[ -6  12 -14  -4  11 -11   3 -17   5] -> Z410
[-57  38   2 -43 -36   2  10  39 -23] -> Z52
[ 14 -15  -9  -1  -1  -5 -11   4 -20] -> Z416
[ 12 -10  -1  -8   9 -14  -9   7 -26] -> Z62
[ 14 -15  -9  -1  -1  -5   1  -6   1] -> Z110
[-21  -9   1 -15   2  -4   1  23   2] -> Z470
[-17 -15   3  -1   5  11  29   4  39] -> Z928
[  5  25  21  -5  -8 -16   6  -7   5] -> Z575
[-21  -3 -15 -15  -6  -4   1  23   2] -> Z852
[ 30  -4 -11  23  26 -13  -3 -14  11] -> Z254
[ -9   2 -30 -16   0  -9  -6  18   8] -> Z193
common Z416 Z852:  => [-15]
after: [7] => [-26]
q: [-17 -15   3  -1   5  11  29   4  39] => Z928
q: [  5  25  21  -5  -8 -16   6  -7   5] => Z575
common Z193 Z52:  => [2]
q: [ 14 -15  -9  -1  -1  -5   1  -6   1] => Z110
common Z410 Z416:  => [-11]

[ 27   9 -54  -1] -> Z335
[ 27   2  -3 -33] -> Z72
[27 -7  8 10] -> Z655
[27 -5  6  0] -> Z246
[27 -7  7  0] -> Z825
[ 27  11 -34  -1] -> Z318
[ 27  10 -30   0] -> Z94
[ 27  11 -42  -1] -> Z202
[ 27 -43  -2   0] -> Z671
[-3  0 -1  0] -> Z486
[27 10 28 -1] -> Z566
common Z318 Z671:  => [27]
q: [ 27   9 -54  -1] => Z335
next: [ 2 -3] => [-33]
after: [-43] => [-2]
common Z486 Z202:  => [-1]
common Z72 Z486:  => [-3]
after: [-34] => [-1]

[ 2 41 36 49 21  9] = Z369
[-1 52 49 21 36 14] = Z114
[ 5 50 51 19 35  9] = Z821
[ 0 43 43 15 29  8] = Z177
[ 21 -16 -21   9  -4  18] = Z154
[ 5 45 51 49 33  8] = Z847
[25 -4 -1 21  6  8] = Z165
[ 7 45 45 16 32 11] = Z292
[ 1 48 49 17 33  8] = Z907
next: [49 21 36] => [14]
common Z154 Z821:  => [9]
q: [ 5 50 51 19 35  9] => Z821
next: [43 15] => [29]
common Z369 Z907:  => [49]
next: [25 -4 -1 21] => [6]

[ -6 -42 -10 -44 -54]  Z76
[-21 -42 -24 -44 -27]  Z480
[ -6  20 -10 -44 -54]  Z985
[-33  18 -32  13  44]  Z236
[-42 -10  -6  -6 -13]  Z647
next: [ -6 -42 -10] => [-44]
after: [-24] => [-44]
next: [-32  13] => [44]

[-20 -18 -16 -13 -11  -9  -7  -6  -7  -6  -7  -7  -8 -11  -9  -4  -1   3
   3  -1  -7 -14 -22 -29  13 -42 -45 -46 -44 -38 -30 -20 -15  -4   3   5
  12  16  19  19  17  14  10   5] : Z220
[ -5  -2  -1  -1  -1  -1  -2  -5  -7  -6  -2   5  11  18  24  28  32  34
  33  31  27  22  18  14   8   4   0  -2  -6 -11 -11 -10  -9  -4   3   5
   5   7   7   5   2  -1  -3  -5] : Z563
[ 28  21  13   7   2  -1  -9 -17 -23 -26 -28 -26 -23 -18 -12  -5  -1   3
  10  14  18  20  18  20  23  24  25  25  24  23  21  18  14   9   4   5
   5   7   3   1   0   0   1   2] : Z839
[ 23  15   7   7   2  -1  -2  -5  -7  -6  -7  -7  -8 -11 -10 -13 -16 -19
 -21 -22 -22 -20 -17 -13  -7   0   0  -2   4  11  16  21  24  27  28  27
  26  23  20  16  16  10   3   2] : Z943
[ -5   1   4   7   3  -1  -2  -5  -7  -7 -10 -11 -10 -11  -9  -4  -1   3
  10  14  18  20  18  14   8   4   0  -2  -6 -12 -18 -20 -25 -29 -31 -31
 -30 -27 -22 -15  -9   0   3   2] : Z260
[-13  -3   3   7   5   9  10   9   5   0  -6  -7  -8 -11  -9  -4  -1   3
  10  16  20  21  18  14   8   4   0  -6 -13 -16 -18 -19 -15  -4   3  10
  18  22  22  18  16  10   3  -4] : Z746
[ -5  -2   3   7   2  -1  -2  -5  -7  -6  -7  -7  -8 -11  -9  -4  -1   3
  10  14  18  20  18  14   8   3  -6 -15 -21 -25 -26 -23 -17 -10   0   5
   5   7  10  16  16  10   3   2] : Z276
[ -5  -2   3  13   8  11  13  12   9   5  -1  -7  -8 -11 -14 -20 -23 -24
 -23 -18 -13  -6   1   7   8   4   0  -2  -6 -12 -18 -19 -15 -17 -16  14
  -7   2  10  16  17  27  34  38] : Z737
q: [ 28  21  13   7   2  -1  -9 -17 -23 -26 -28 -26 -23 -18 -12  -5  -1   3
  10  14  18  20  18  20  23  24  25  25  24  23  21  18  14   9   4   5
   5   7   3   1   0   0   1   2] => Z839
next: [ 14   8   4   0  -2  -6 -11 -11] => [-10]
next: [-28 -26 -23 -18 -12  -5  -1   3  10  14  18  20] => [18]
q: [ -5   1   4   7   3  -1  -2  -5  -7  -7 -10 -11 -10 -11  -9  -4  -1   3
  10  14  18  20  18  14   8   4   0  -2  -6 -12 -18 -20 -25 -29 -31 -31
 -30 -27 -22 -15  -9   0   3   2] => Z260
q: [ -5  -2   3  13   8  11  13  12   9   5  -1  -7  -8 -11 -14 -20 -23 -24
 -23 -18 -13  -6   1   7   8   4   0  -2  -6 -12 -18 -19 -15 -17 -16  14
  -7   2  10  16  17  27  34  38] => Z737

[52 12  9 -6] : Z759
[-45 -13  -6   4] : Z903
[-58 -16   1   7] : Z801
[ 1 -3  1  1] : Z630
[-43 -11  -6   3] : Z863
[-2  1 -4 -9] : Z172
[-2  1 -4  0] : Z800
after: [-13] => [-6]
after: [-3] => [1]

[  4 -22 -21  -3  -6  24 -25   3   0  -2  -6 -12  -2  -5   4 -11  17  30
  -2 -23  -9] = Z275
[ 30   6   2 -19  22 -11 -15  17  15   2  17   7  10  10  -5  30  21   4
  51  -4  23] = Z968
[-31   6   2 -19  22 -11 -15  17  15   2  17   7  10  10  -5  30  21   4
 -17  -4  23] = Z810
[  0 -15  12  -6  11  13   4   5  12  -4   1 -13 -18 -11   9  15 -21   4
  37 -17  -7] = Z965
[ -6   4  -7  21  15  -2 -24  -8 -17  24  -6 -12  -6  -5  22  -8  -7  13
  22 -17  -3] = Z609
[  1   7  16   1  14 -23  -5 -13   1 -11 -10 -16   0  11 -14 -14  -7   3
  -8   3  -3] = Z756
[-11   7  -1  -4  -5  38 -27 -21  14 -14  12  21  -8   0  21 -14  -3   4
 -44  22  17] = Z51
[  4 -22 -21  -3  -6  24 -25   3 -26  -2  -6 -12   4 -18 -11  10 -27 -12
   4  13  11] = Z219
[  9 -12  -3  -3  -6   6 -19 -16 -32  -7   0   9   2 -16  30   1  -3  -1
 -10  -6   3] = Z25
[ 16  -2  23   7  16   0  21  -9  14   3  19  14  11  12 -28 -21  -9  -6
  -3 -13 -20] = Z560
[ 14   1  17   2 -11 -14   3 -16  -2 -15 -13   0   6  16   6 -16  11  -2
   4   2 -22] = Z603
[ 10   5  -4  -9 -15  -2  -6 -14  -9 -22  -2 -18  12  23  -7 -17   5  -5
 -24  -3   6] = Z980
next: [ 30   6   2 -19  22 -11 -15] => [17]
q: [-11   7  -1  -4  -5  38 -27 -21  14 -14  12  21  -8   0  21 -14  -3   4
 -44  22  17] => Z51
q: [  4 -22 -21  -3  -6  24 -25   3   0  -2  -6 -12  -2  -5   4 -11  17  30
  -2 -23  -9] => Z275

[-44  29   5  15  -9  23   8   9  10   5 -17  -3 -22  19 -23   2 -27  41
   8   6  30  22 -25] : Z911
[-7  1  3  0 -4 -5 11 -1  5 -7  2  0 -9 10  2 -7 -3  3  8 -4 -3 -4  1] : Z19
[-14   4  -9  -7  -8   0   1   0   2  -2  -3   8   8   1   5   1   2  12
   6   6 -10   0   7] : Z668
[-4 -3 -7 -3  0 -9 -2 -7 -4 -5  8  1  8  9  8 -9  4  8  1  3  5 -4 -1] : Z667
[  5   3   1  -1  -4  -7   6  -6  -1  -4   5  -3   0  10   1 -10   1  -1
   0  -5   5  -3  -3] : Z656
[ -5  10 -11  -9   2  -3 -13  -1  -5  10   4   3  17  -5   4  -3   0  13
  -3  17   0   3   7] : Z319
[ 10   3  -9 -12   3   3   3   7  -3   9  -7   3   6   1   5  -9  -2  10
  -4   8  -1   1   5] : Z764
[-24   2   2   2  -1   4  -2   3   9   1  -2   5   0  -9  -6   4  -3   6
   6   4 -15   5   8] : Z794
q: [-44  29   5  15  -9  23   8   9  10   5 -17  -3 -22  19 -23   2 -27  41
   8   6  30  22 -25] => Z911
next: [-4  8] => [-1]
after: [-8] => [0]
after: [-27] => [41]
after: [-17] => [-3]
after: [29] => [5]
q: [-7  1  3  0 -4 -5 11 -1  5 -7  2  0 -9 10  2 -7 -3  3  8 -4 -3 -4  1] => Z19

[-14 -43 -15 -24  36 -14 -25 -31  10] : Z816
[-14 -42   9  24  12   9  42 -19  19] : Z706
[-15 -14 -12 -42  46 -11 -18 -37  13] : Z162
common Z816 Z706:  => [-14]
after: [-24] => [36]
next: [-14 -42] => [9]
after: [-12] => [-42]
next: [-42  46 -11] => [-18]
q: [-14 -42   9  24  12   9  42 -19  19] => Z706

[ 25 -19   7  28  -9  -6  23 -13  -8] = Z374
[ 13 -13  -8  14  19 -11  22  -8 -10] = Z663
[ 10 -29 -18  18 -13 -15  23  14   0] = Z354
[-34  -1 -19  -5 -23   7  15  19   4] = Z700
[ 23 -23 -23  21   3 -20  31 -23   3] = Z124
[-13   2  26   0  47  -9 -12 -39 -10] = Z232
[ -7  -6 -32  -9 -34 -18  19   8  21] = Z188
[  6 -12  14  -1  18  14   4  14 -17] = Z413
[ -7   7 -28 -12 -22 -14  13  23  19] = Z712
[ 30 -28  25  30  16 -12  20 -25 -10] = Z901
[-19  20   2 -20 -10  -2  -9 -14  23] = Z47
next: [ 21   3 -20] => [31]
q: [ -7  -6 -32  -9 -34 -18  19   8  21] => Z188

[ -8  21  11 -30   6  24] : Z117
[ 23 -50  11 -30   7 -49] : Z259
[-34   9  31 -11 -27  18] : Z473
[-34   9  31 -30   6 -49] : Z428
q: [ 23 -50  11 -30   7 -49] => Z259
after: [23] => [-50]
after: [-11] => [-27]
q: [-34   9  31 -30   6 -49] => Z428
after: [-8] => [21]

[ -8  -9 -23 -11  -6   4 -45   5] : Z452
[ 10   5  18   9  23  19  16 -12] : Z412
[ -3   5  -3  29  11   3 -21  -7] : Z641
[-10 -39 -14 -20  -9  29 -34 -13] : Z652
[  4 -17   2  20  23  -6   8 -30] : Z266
[-39 -16  14 -10 -13  24 -12  -3] : Z518
[ 15  28  32  -2  -7   2 -13  31] : Z938
[  3  28 -16  42   9 -11 -33  22] : Z288
[  6 -16   3  17   6  -6  -4   1] : Z43
[-22  -6   7  42  22  -6   6 -26] : Z820
[  0 -17 -12 -10 -21   6  18  41] : Z625
[ -5 -24   4  16  11  -2  -5 -18] : Z141
after: [-4] => [1]
q: [ -5 -24   4  16  11  -2  -5 -18] => Z141
after: [0] => [-17]
next: [ 5 -3 29 11  3] => [-21]
q: [  3  28 -16  42   9 -11 -33  22] => Z288

[ 22 -29 -17  -5 -24   0] = Z46
[-24  21 -16 -20  -5  15] = Z786
[ 16  44 -29  15 -30  -5] = Z561
q: [-24  21 -16 -20  -5  15] => Z786
q: [ 22 -29 -17  -5 -24   0] => Z46
q: [ 16  44 -29  15 -30  -5] => Z561
after: [-16] => [-20]
after: [-30] => [-5]

[ 17  36  52 -12  19 -14] = Z401
[ 14  16  38 -25  58 -23] = Z697
[-26  -7 -28 -28  17  16] = Z768
after: [-26] => [-7]
after: [-7] => [-28]
next: [17 36 52] => [-12]
common Z697 Z768:  => [16]
after: [-12] => [19]

[ 37  -9 -40  60  -9  -3  29]  Z479
[ 38  -7 -39  58  40  -4  28]  Z906
[ 40  -2 -37  58 -20 -14  34]  Z897
[ 33 -14 -40  58  -1   4  26]  Z406
[ 40  -4 -37  58 -13  -9  31]  Z70
[ 35 -10 -41  58  -2   2  27]  Z113
next: [ -9 -40  60  -9] => [-3]
after: [4] => [26]
common Z113 Z70:  => [58]

[-39  -8 -20   0  16 -27   2  -6  -3   5 -18   8  22  13  16  14   4]  Z638
[ 15 -30  -5 -46 -24 -21   0   4   1  27  14   0  -5   1   4 -21 -12]  Z831
[-16  43  40   9   7  33  19  21  22   1 -30  -8 -21 -18  -2 -27  12]  Z995
[-11 -30 -36 -41 -28 -24 -10 -38 -38 -30 -39 -15  21  12  -4  10  13]  Z11
[-19 -11 -39  -8 -20   0  16 -27  -1  -6  -3   5 -18   0  15   1  -2]  Z249
[ 28  16  27  15  42  14  20  10 -31 -10 -20   6 -20 -34 -15 -30 -31]  Z601
[ 32  45  39  26 -13 -24   0  -3  11  23  33   8  20   5 -10 -23 -45]  Z727
q: [ 15 -30  -5 -46 -24 -21   0   4   1  27  14   0  -5   1   4 -21 -12] => Z831
next: [-39  -8 -20   0  16 -27  -1  -6  -3   5 -18] => [0]
next: [ -3   5 -18   8  22  13  16] => [14]

[ 9 -8 14 42]  Z714
[29  0 43 15]  Z432
[ 15  12 -15 -19]  Z55
after: [29] => [0]
after: [43] => [15]
common Z55 Z432:  => [15]

[ 13   6  -8 -10 -44  -8  10 -18   0] : Z285
[  6   6  18 -10 -11  -8  11  26   2] : Z578
[-19 -19 -15 -17 -19 -27 -11   2  19] : Z713
[ -1 -19 -15 -17 -10  39  16   2  19] : Z475
[  8 -42  10  19  19  43   2 -25 -11] : Z126
[  4 -43  18  32  29  27  -6 -10  19] : Z648
[-43   6  -8 -10 -11 -42  10  15   0] : Z818
common Z648 Z713:  => [19]
common Z126 Z648:  => [19]
common Z818 Z713:  => [-11]
q: [ 13   6  -8 -10 -44  -8  10 -18   0] => Z285
after: [4] => [-43]
q: [  6   6  18 -10 -11  -8  11  26   2] => Z578
q: [  8 -42  10  19  19  43   2 -25 -11] => Z126

[-21   1  40  15  21] = Z874
[-16 -31 -48 -12 -21] = Z197
[-14  54 -40  39  52] = Z168
[-31 -16  53 -12  29] = Z383
[ 16  54 -52  47   5] = Z861
common Z168 Z861:  => [54]
after: [16] => [54]
next: [-31 -48 -12] => [-21]
next: [-31 -16] => [53]

